[[  -7  -45  -49]
 [  48 -102   42]]
->
[[  -7  -45]
 [  48 -102]]

[[-14 -43 -21]
 [-84  82  32]
 [-27  52  97]]
->
[[-14 -43]
 [-84  82]]

[[  0  26   8 -31]
 [ -7 -32  12   9]
 [-12  40 -25 107]]
->
[[  0  26]
 [ -7 -32]]

[[ -55  -85  -95]
 [  88  -52   64]
 [  19  -87 -100]]
->
[[-55 -85]
 [ 88 -52]]

[[-47   4]
 [ 60   5]
 [-39  12]
 [ 90 -45]]
->
[[-47   4]
 [ 60   5]]

[[-20  68  18   6 -37]
 [-54  26  36 -38 -70]
 [-99  57   1   4 -11]
 [-39  -6  -3 -40  13]
 [-37  53  52  14  15]]
->
[[-20  68]
 [-54  26]]
---
[[ 24  25   1  -8   3]
 [-72 -61  49  44 -10]
 [ 22  23   9  12 -93]
 [-97 -71  10  -2  16]
 [ 54  45 -18   0 -25]]
->
[[ 25   1]
 [-61  49]]

[[ 88 -66  91  -2]
 [ 88 -51  88 -45]
 [ 59 -63   2 -39]
 [ 61 -42 -14 -41]]
->
[[-66  91]
 [-51  88]]

[[ 18 101  29  15 -79]
 [ -3  -3   0  -4   0]]
->
[[101  29]
 [ -3   0]]

[[104 -14 -32]
 [ 95  26 -34]
 [ 75 -48  33]]
->
[[-14 -32]
 [ 26 -34]]

[[  67  -11   98 -100  -64]
 [  91  -17   69  -50  -60]
 [  30  -36   -2  -88  -93]]
->
[[-11  98]
 [-17  69]]

[[ 55  10  12]
 [ 46  35 -36]
 [ 79  43 -31]]
->
[[ 10  12]
 [ 35 -36]]

[[  9  32 -24  15 104]
 [-82  46   0   1 -13]
 [ 27  61   3 -16  -7]
 [-79  39 -11  17  14]]
->
[[ 32 -24]
 [ 46   0]]

[[ 35  -5  14 -71]
 [ 47  55  29 -21]
 [ 58 -54  -2 -13]
 [ 96 -16 -14   0]]
->
[[-5 14]
 [55 29]]
---
[[ 40  78]
 [-15  -6]
 [-15  -6]
 [ 24  17]
 [-47 -16]
 [ 36  48]
 [-25  -6]
 [-30  -7]
 [ 17   6]
 [-69 -31]]
->
[[ 78  -6  -6  17 -16  48  -6  -7   6 -31]
 [ 40 -15 -15  24 -47  36 -25 -30  17 -69]]

[[-30  27 -85  64 -51 -37 -31]
 [-80  10  39 -66 -65  28  71]
 [ 85 -50  14 -71 -78  10 -60]
 [ 22  83  84 -27  19 -65  85]]
->
[[-31  71 -60  85]
 [-37  28  10 -65]
 [-51 -65 -78  19]
 [ 64 -66 -71 -27]
 [-85  39  14  84]
 [ 27  10 -50  83]
 [-30 -80  85  22]]

[[-20  70 -76  64  20 -55]
 [ 47  38 -82 -31 -32  44]
 [-30  11  90 -16  38  39]
 [ 29  72  79  57 -98 -49]
 [ 44 -59 -60   0  -7  19]
 [-26 -56  84 -33  84 -25]
 [-30 -61  82  43  20  -4]
 [ 31 -33 -84 -35 -39  63]
 [-14  53  11 -18 -67  71]]
->
[[-55  44  39 -49  19 -25  -4  63  71]
 [ 20 -32  38 -98  -7  84  20 -39 -67]
 [ 64 -31 -16  57   0 -33  43 -35 -18]
 [-76 -82  90  79 -60  84  82 -84  11]
 [ 70  38  11  72 -59 -56 -61 -33  53]
 [-20  47 -30  29  44 -26 -30  31 -14]]

[[ 24   2  17 -87]
 [-88 -93 -27  56]]
->
[[-87  56]
 [ 17 -27]
 [  2 -93]
 [ 24 -88]]

[[-12  -8 -70  45  12 -78 -59 -62  29 -82  61  72]
 [  3 -59 -25  21 -27  40 -74 -49  76  42 -61  67]
 [ 33  35  21 -40  47  22  53  48  86  63  12 -66]
 [ 38 -36 -57 -12 -11 -68 -19 -48  77 -38  -8  39]
 [ 17  58 -22 -28  61  13  -9   5  65  46  62 -40]]
->
[[ 72  67 -66  39 -40]
 [ 61 -61  12  -8  62]
 [-82  42  63 -38  46]
 [ 29  76  86  77  65]
 [-62 -49  48 -48   5]
 [-59 -74  53 -19  -9]
 [-78  40  22 -68  13]
 [ 12 -27  47 -11  61]
 [ 45  21 -40 -12 -28]
 [-70 -25  21 -57 -22]
 [ -8 -59  35 -36  58]
 [-12   3  33  38  17]]

[[-57 -46 -56  34  35]
 [ 80 -87 -77 -55 -54]
 [ 64  46  62 -40 -39]
 [-65 -47 -57  41  41]
 [-37  39  48 -36 -33]
 [-59 -47 -57  43  42]]
->
[[ 35 -54 -39  41 -33  42]
 [ 34 -55 -40  41 -36  43]
 [-56 -77  62 -57  48 -57]
 [-46 -87  46 -47  39 -47]
 [-57  80  64 -65 -37 -59]]
